[[-15.9 -23.1  40.1]
 [-32.8 -20.7  61.5]
 [-35.2 -20.6  38.4]]
=>
[[-35.2 -20.6  38.4]
 [-15.9 -23.1  40.1]
 [-32.8 -20.7  61.5]]

[[ -1.2   8.6   5.3   9.1   8.5]
 [ -2.0 -19.5  32.6 -19.6 -16.2]
 [ -1.3   8.8   4.6   8.7   8.0]
 [ -2.7 -33.4  45.1 -34.6 -29.5]
 [  0.0  58.2 -43.9  58.5  50.9]
 [ -3.2 -47.4  58.4 -49.2 -42.1]
 [ -1.1  15.8  -2.4  15.8  14.1]
 [ -0.3  36.7 -21.9  37.9  33.4]
 [ -2.0 -12.3  25.0 -12.9 -10.6]
 [ -0.4  36.8 -22.4  37.6  33.1]
 [  0.3  57.9 -42.7  59.2  51.8]
 [  0.2  65.2 -50.7  65.7  57.2]]
=>
[[  0.2  65.2 -50.7  65.7  57.2]
 [  0.0  58.2 -43.9  58.5  50.9]
 [  0.3  57.9 -42.7  59.2  51.8]
 [ -0.4  36.8 -22.4  37.6  33.1]
 [ -0.3  36.7 -21.9  37.9  33.4]
 [ -1.1  15.8  -2.4  15.8  14.1]
 [ -1.3   8.8   4.6   8.7   8.0]
 [ -1.2   8.6   5.3   9.1   8.5]
 [ -2.0 -12.3  25.0 -12.9 -10.6]
 [ -2.0 -19.5  32.6 -19.6 -16.2]
 [ -2.7 -33.4  45.1 -34.6 -29.5]
 [ -3.2 -47.4  58.4 -49.2 -42.1]]

[[ 34.3 -40.7  -6.3  22.8  -3.9]
 [ 28.3 -38.7 -24.8 -11.8  46.5]
 [ 44.0  -7.1 -38.9  10.1   8.9]
 [-45.5  27.4   2.0 -29.9  22.6]
 [ 23.3  -1.6   3.4  34.4 -38.0]
 [-10.0   6.4  38.1 -26.9 -59.7]]
=>
[[ 44.0  -7.1 -38.9  10.1   8.9]
 [ 28.3 -38.7 -24.8 -11.8  46.5]
 [ 34.3 -40.7  -6.3  22.8  -3.9]
 [-45.5  27.4   2.0 -29.9  22.6]
 [ 23.3  -1.6   3.4  34.4 -38.0]
 [-10.0   6.4  38.1 -26.9 -59.7]]

[[ 42.9  53.6  -7.5  29.9   3.5 -13.3 -17.7]
 [ 18.2  30.2 -17.8  21.6  17.5  -3.8 -14.7]
 [ 20.4  10.6  26.6  -3.1 -18.8 -23.2  11.5]
 [-17.9  -7.6 -28.3   4.1   3.5  40.3 -19.9]
 [ 29.7  35.3  -2.7  18.0 -14.4   5.2 -16.6]
 [ 13.7  35.4 -40.4  30.4  15.9  28.5 -35.2]]
=>
[[ 13.7  35.4 -40.4  30.4  15.9  28.5 -35.2]
 [-17.9  -7.6 -28.3   4.1   3.5  40.3 -19.9]
 [ 18.2  30.2 -17.8  21.6  17.5  -3.8 -14.7]
 [ 42.9  53.6  -7.5  29.9   3.5 -13.3 -17.7]
 [ 29.7  35.3  -2.7  18.0 -14.4   5.2 -16.6]
 [ 20.4  10.6  26.6  -3.1 -18.8 -23.2  11.5]]

[[ 14.2  16.8  -9.9 -19.4  -3.5 -21.5 -15.9  -3.7  30.6  -1.6]
 [ -9.1 -27.9  13.2  14.6   9.3   1.7 -10.7  17.5 -46.4  14.9]
 [-24.9  -5.9   6.7   6.3   0.8   6.3  12.8   0.7 -45.3   7.5]
 [-18.7  26.5 -13.7  35.9   3.0 -11.0   0.4  15.1   0.1  -5.4]
 [ -9.1   8.1  27.3   1.3  13.6  15.0   9.0  16.7  -6.3 -15.8]
 [ 15.5 -45.5  17.3 -14.0  17.1  -9.2 -21.0  -2.7  -7.0   7.8]]
=>
[[-18.7  26.5 -13.7  35.9   3.0 -11.0   0.4  15.1   0.1  -5.4]
 [ 14.2  16.8  -9.9 -19.4  -3.5 -21.5 -15.9  -3.7  30.6  -1.6]
 [-24.9  -5.9   6.7   6.3   0.8   6.3  12.8   0.7 -45.3   7.5]
 [ -9.1 -27.9  13.2  14.6   9.3   1.7 -10.7  17.5 -46.4  14.9]
 [ 15.5 -45.5  17.3 -14.0  17.1  -9.2 -21.0  -2.7  -7.0   7.8]
 [ -9.1   8.1  27.3   1.3  13.6  15.0   9.0  16.7  -6.3 -15.8]]

[[ -3.0   1.4  -4.8   1.7  57.2  -0.8]
 [ -6.9   5.3 -27.7  -5.8 -32.4   1.8]
 [ -0.5  -1.5   8.9   0.7  13.1  -2.2]]
=>
[[ -6.9   5.3 -27.7  -5.8 -32.4   1.8]
 [ -3.0   1.4  -4.8   1.7  57.2  -0.8]
 [ -0.5  -1.5   8.9   0.7  13.1  -2.2]]

[[  5.8  -2.1 -38.6 -38.9]
 [ -6.5   8.8 -43.4 -35.1]
 [ -6.3   8.9 -38.5 -30.6]
 [ -2.9   5.7 -46.2 -40.6]
 [ -3.4   5.1 -45.2 -35.7]
 [ -3.4   5.0 -44.4 -34.1]]
=>
[[ -2.9   5.7 -46.2 -40.6]
 [ -3.4   5.1 -45.2 -35.7]
 [ -3.4   5.0 -44.4 -34.1]
 [ -6.5   8.8 -43.4 -35.1]
 [  5.8  -2.1 -38.6 -38.9]
 [ -6.3   8.9 -38.5 -30.6]]

[[-23.0  46.6  10.9 -21.9  23.8]
 [-32.6  19.3  26.3 -17.3   6.7]
 [-29.4  16.8  13.6  -0.3  -5.5]
 [  4.6  -3.3 -14.6   9.7   8.0]
 [-25.4  13.0   4.0   8.6  11.9]
 [-45.0  14.8  28.2 -16.2  22.7]
 [ -9.8  54.4 -17.1 -28.9  25.8]
 [  1.9   9.4 -28.6 -23.2 -11.4]
 [ 18.3  31.3 -18.6 -14.0  -6.2]
 [-29.5  30.1  19.3 -13.0  21.5]]
=>
[[  1.9   9.4 -28.6 -23.2 -11.4]
 [ 18.3  31.3 -18.6 -14.0  -6.2]
 [ -9.8  54.4 -17.1 -28.9  25.8]
 [  4.6  -3.3 -14.6   9.7   8.0]
 [-25.4  13.0   4.0   8.6  11.9]
 [-23.0  46.6  10.9 -21.9  23.8]
 [-29.4  16.8  13.6  -0.3  -5.5]
 [-29.5  30.1  19.3 -13.0  21.5]
 [-32.6  19.3  26.3 -17.3   6.7]
 [-45.0  14.8  28.2 -16.2  22.7]]
---
[[-42.4 -20.4 -11.0   3.2   3.1   7.9  -1.0 -21.3]
 [-16.3  18.3  54.7  17.1 -45.1  37.5 -21.1   2.9]
 [ 60.7  24.5  -2.9 -21.5 -11.8 -14.9 -10.7  40.2]
 [-11.0  -8.9  23.4  19.6  10.9  -4.2  -0.4 -14.0]
 [-38.8  -7.9 -27.3 -11.9 -38.9  24.4 -16.7  16.2]
 [-36.4 -17.2 -11.8  -3.9  -9.1   2.2 -24.7 -27.2]
 [-19.9   7.2 -11.9  -5.0 -39.5  24.5 -13.2  12.6]
 [ 10.7   3.0 -44.4 -22.9 -17.9 -11.2 -20.9   8.4]
 [-63.4 -13.6  15.7  20.3  -6.7  32.8   7.3 -35.5]]
=>
[[-42.4 -20.4 -11.0   3.2   3.1   7.9  -1.0 -21.3]
 [ 60.7  24.5  -2.9 -21.5 -11.8 -14.9 -10.7  40.2]
 [-38.8  -7.9 -27.3 -11.9 -38.9  24.4 -16.7  16.2]
 [-19.9   7.2 -11.9  -5.0 -39.5  24.5 -13.2  12.6]
 [-63.4 -13.6  15.7  20.3  -6.7  32.8   7.3 -35.5]]

[[-24.3  44.1   3.5  51.2 -40.5  28.0 -22.2  23.5  33.5  28.4  -0.4]
 [ 24.3 -33.1  -6.8 -46.5  45.8 -20.8  15.4  -8.5 -35.3 -25.7   3.9]]
=>
[[-24.3  44.1   3.5  51.2 -40.5  28.0 -22.2  23.5  33.5  28.4  -0.4]]

[[-57.0 -19.5]
 [  4.4   7.8]]
=>
[[-57.0 -19.5]]

[[ 20.2  -8.9 -36.0  10.9  -4.3  -3.9  15.9 -28.7 -22.1]
 [ 12.1 -30.0  48.1  54.3   0.3   1.8  24.5   7.0  25.6]]
=>
[[ 20.2  -8.9 -36.0  10.9  -4.3  -3.9  15.9 -28.7 -22.1]]

[[  6.1   9.4 -19.0 -15.0 -15.2]
 [  8.2  17.2 -20.0 -22.9 -54.3]
 [  5.3  10.7 -20.5 -12.1 -11.4]
 [  6.0   9.3 -19.1 -15.0 -15.3]
 [ -0.5  11.3 -22.0 -10.1  -8.6]
 [ 12.0  10.0 -14.4 -18.2 -23.4]
 [ 15.0  -3.7 -19.3   1.9   2.3]
 [ 11.1  18.0 -14.9 -17.9 -33.4]
 [  7.4  10.0 -16.5 -13.6 -14.5]]
=>
[[  6.1   9.4 -19.0 -15.0 -15.2]
 [  5.3  10.7 -20.5 -12.1 -11.4]
 [ -0.5  11.3 -22.0 -10.1  -8.6]
 [ 15.0  -3.7 -19.3   1.9   2.3]
 [  7.4  10.0 -16.5 -13.6 -14.5]]

[[ 11.9  14.6 -33.9  41.7 -37.8]
 [ 38.1  36.7 -23.3 -43.4 -37.1]
 [-32.0  -4.3  14.9  12.3  29.8]
 [-13.0 -26.6  49.3  -1.3 -24.8]
 [-43.1  48.5 -14.4  -6.3 -29.6]
 [ -2.7 -10.8 -46.8  49.5  15.1]]
=>
[[ 11.9  14.6 -33.9  41.7 -37.8]
 [-32.0  -4.3  14.9  12.3  29.8]
 [-43.1  48.5 -14.4  -6.3 -29.6]]
